(in the rows, 128 means zero)
A single turn carries every row of the set below to another of its rows. Some are shown first; where does it send the rows asked next?
koto: [130 144 128 123 104 120 133 127 129 131  99 186  90]
sel: [109 155 154 111  91 141 123 144 125 119 154  77 113]
nize: [117 146 147 115 128 108 113 138 126 149  74 151  92]
Tipom: [141 144 141 116 120 145 106 143 137 108 162  96 144]
vuk: [103 141 137 136 121 123 121 108 142 166 122 182 112]
Bobi: [111 142 138 138 139 135 115 101 142 174 107 155 131]
fakip: [124 143 148 143  99 131 144 162 149 101 163  97 132]
buta: [119 128  97 116 107 137 120 154 111 115 155  92 139]
zera: [108 123 118 111 106  97 142 166 121 107 152  90 115]
fadef: [118 117 101 126 101 138 136 127 135 113 144  96 160]
Detu: [112 147 134 136  93 111 144 114 133 126 101 183 102]
zel: [127 153 152 113 129 106 141 141 124 151  86 143  75]
Nesed: [113 142 148 137 142 111 119 109 149 162 116 173 127]
Vilol: [133 136 121 116 123 111 156 164 127 125 171  87 123]
ganag: [128 137 135  94 124 120 149 123 133 144 152  71 130]
lifi: [119 142 120 118  98 145 157 131 126 141 152  73 135]
susu: [110 137 117 143 103 110 133 127 125 116 118 189 105]
rukol: [120 141 148 128 136 120 125 144 141 166  82 159  93]

sel goes to Tipom
vuk goes to koto
Now these:
zera goes to ganag
zel goes to Bobi
Detu goes to nize
Vilol goes to lifi

